[[  2 -30  28]
 [ 43 -34 -26]
 [-39  28 -18]
 [ 11  18  -6]
 [ 47 -67  18]
 [-15 -30   1]
 [-23  -3  16]
 [-43 -42 -34]]
=>
[[-43 -23 -15  47  11 -39  43   2]
 [-42  -3 -30 -67  18  28 -34 -30]
 [-34  16   1  18  -6 -18 -26  28]]

[[-63  -6  24  12  31  12   5 -20   0 -25  26  -7   4]
 [ 12  14   0  41 -43  51  -2 -14   0  -3  38 -51  -9]
 [-59 -52   1   9  10 -56  42  20   0 -47  35  28  34]
 [ 83  89 -11  23 -20   2  -6 -12   2  70 -22 -12   0]
 [-42   6   0   4  16 -16  20 -16   1 -17   8   4  28]
 [-20  -8  13  -3  31 -12  -2   2   0  -6   0  24  -8]
 [ -3   2 -16   4   4 -32  18   2   1  -8  -4  27  18]]
=>
[[ -3 -20 -42  83 -59  12 -63]
 [  2  -8   6  89 -52  14  -6]
 [-16  13   0 -11   1   0  24]
 [  4  -3   4  23   9  41  12]
 [  4  31  16 -20  10 -43  31]
 [-32 -12 -16   2 -56  51  12]
 [ 18  -2  20  -6  42  -2   5]
 [  2   2 -16 -12  20 -14 -20]
 [  1   0   1   2   0   0   0]
 [ -8  -6 -17  70 -47  -3 -25]
 [ -4   0   8 -22  35  38  26]
 [ 27  24   4 -12  28 -51  -7]
 [ 18  -8  28   0  34  -9   4]]

[[ 19 -78  15]
 [  4 -35 -39]]
=>
[[  4  19]
 [-35 -78]
 [-39  15]]

[[-54 -14  17  31 -48 -28   1  19 -34  -1  -3 -89  52  15 -62]
 [ 12  40  61 -14  -9 -44  64 -43  54  38 -16  49 -69 -17   8]
 [ 12  57  63 -26  -4 -57  68 -27  45  28   2  35 -56  12   6]]
=>
[[ 12  12 -54]
 [ 57  40 -14]
 [ 63  61  17]
 [-26 -14  31]
 [ -4  -9 -48]
 [-57 -44 -28]
 [ 68  64   1]
 [-27 -43  19]
 [ 45  54 -34]
 [ 28  38  -1]
 [  2 -16  -3]
 [ 35  49 -89]
 [-56 -69  52]
 [ 12 -17  15]
 [  6   8 -62]]

[[  8  31 -27  22 -30  49 -37 -24  -8  -1  49  -9   6 -10]
 [-33  60  42  -8 -10  -4 -80  30 -18  -1  29 -13 -27  25]]
=>
[[-33   8]
 [ 60  31]
 [ 42 -27]
 [ -8  22]
 [-10 -30]
 [ -4  49]
 [-80 -37]
 [ 30 -24]
 [-18  -8]
 [ -1  -1]
 [ 29  49]
 [-13  -9]
 [-27   6]
 [ 25 -10]]

[[  2  16  -5  10 -12 -34   9   8   0  17]
 [-36 -69   0 -45  -5  81 -59 -62 -39 -68]
 [  4  -7  13  -3  24  28   0   4  10  -5]
 [  8   3  12   3  22  14   8  12  15   5]
 [ 28  45  22  35  36 -40  44  54  38  56]
 [ 19  23  10  16  22  -7  25  29  25  22]
 [ -4   1  -9   0 -16 -15  -3  -7 -10   0]]
=>
[[ -4  19  28   8   4 -36   2]
 [  1  23  45   3  -7 -69  16]
 [ -9  10  22  12  13   0  -5]
 [  0  16  35   3  -3 -45  10]
 [-16  22  36  22  24  -5 -12]
 [-15  -7 -40  14  28  81 -34]
 [ -3  25  44   8   0 -59   9]
 [ -7  29  54  12   4 -62   8]
 [-10  25  38  15  10 -39   0]
 [  0  22  56   5  -5 -68  17]]

[[ 80  71  64  58  69  65  60  64  45  55  58  50  51]
 [-52 -39 -35 -11  -9 -15 -13  -3 -25 -16 -33 -21 -25]
 [ 33  38  38  28  26  36  33  33  27  42  38  38  33]
 [  8  21  43  -7   6  10  22  28  14  24  26  21  36]]
=>
[[  8  33 -52  80]
 [ 21  38 -39  71]
 [ 43  38 -35  64]
 [ -7  28 -11  58]
 [  6  26  -9  69]
 [ 10  36 -15  65]
 [ 22  33 -13  60]
 [ 28  33  -3  64]
 [ 14  27 -25  45]
 [ 24  42 -16  55]
 [ 26  38 -33  58]
 [ 21  38 -21  50]
 [ 36  33 -25  51]]
---
[[-37  61  21]
 [ 49 -56 -43]
 [  9 -21  14]
 [-43 -24 -65]
 [-27  23 -11]
 [-76  69  60]]
=>
[[ 49 -56 -43]
 [  9 -21  14]
 [-27  23 -11]
 [-37  61  21]
 [-43 -24 -65]
 [-76  69  60]]

[[-73  87]
 [ 68 -80]]
=>
[[ 68 -80]
 [-73  87]]

[[ 27 -11  23 -25 -46 -49  57  40  -3  43]
 [-14  -8 -24 -28  19  41 -15  47 -10 -20]
 [-18 -45 -17  36  16  54  16 -12 -47  16]
 [-27  -1 -32 -31  -1   6 -59  -4 -17 -52]
 [  6 -14  15 -39 -13  13 -19  68 -19 -13]]
=>
[[ 27 -11  23 -25 -46 -49  57  40  -3  43]
 [  6 -14  15 -39 -13  13 -19  68 -19 -13]
 [-14  -8 -24 -28  19  41 -15  47 -10 -20]
 [-18 -45 -17  36  16  54  16 -12 -47  16]
 [-27  -1 -32 -31  -1   6 -59  -4 -17 -52]]

[[-24  62  51]
 [ 51  93  79]
 [ 49  63  19]]
=>
[[ 51  93  79]
 [ 49  63  19]
 [-24  62  51]]

[[ 17   3 -47  91 -58  65  64  68  26 -41 -27 -75  40]
 [ -6 -46  14  49 -24  18  -3  47  33 -45  31  13  44]
 [-36 -16  22  10  -9  52  29  60 -13  17  56 -21   3]
 [-30  -1 -16  52  21  75  81  38  63 -64 -60  10  -5]
 [-17  50 -24  33   2  33  33  29  38 -38 -13   1 -24]]
=>
[[ 17   3 -47  91 -58  65  64  68  26 -41 -27 -75  40]
 [ -6 -46  14  49 -24  18  -3  47  33 -45  31  13  44]
 [-17  50 -24  33   2  33  33  29  38 -38 -13   1 -24]
 [-30  -1 -16  52  21  75  81  38  63 -64 -60  10  -5]
 [-36 -16  22  10  -9  52  29  60 -13  17  56 -21   3]]

[[-35 -38  -5 -76 -74  29  19 -14]
 [-11 -76   5  26  27 -32 -30 -31]
 [-14 -23  -2 -95 -94  13   4 -14]
 [  3  17 -12  30  31 -35 -28   3]
 [ 22  23 -54 -52 -53 -36 -36 -12]
 [ 35  18 -33 -68 -67 -46 -47 -13]
 [ 47  12  21 -69 -67 -61 -60  -5]
 [-38 -37  -2 -70 -69  30  20 -12]]
=>
[[ 47  12  21 -69 -67 -61 -60  -5]
 [ 35  18 -33 -68 -67 -46 -47 -13]
 [ 22  23 -54 -52 -53 -36 -36 -12]
 [  3  17 -12  30  31 -35 -28   3]
 [-11 -76   5  26  27 -32 -30 -31]
 [-14 -23  -2 -95 -94  13   4 -14]
 [-35 -38  -5 -76 -74  29  19 -14]
 [-38 -37  -2 -70 -69  30  20 -12]]

[[ -2 -34 -71 -29 -12 -30  -8 -58 -55  12   7]
 [ 12  35  30  21  16  51 -45  51  48 -21 -36]
 [ 16 -49  24 -19  28  36 -24  20  19 -25 -61]]
=>
[[ 16 -49  24 -19  28  36 -24  20  19 -25 -61]
 [ 12  35  30  21  16  51 -45  51  48 -21 -36]
 [ -2 -34 -71 -29 -12 -30  -8 -58 -55  12   7]]
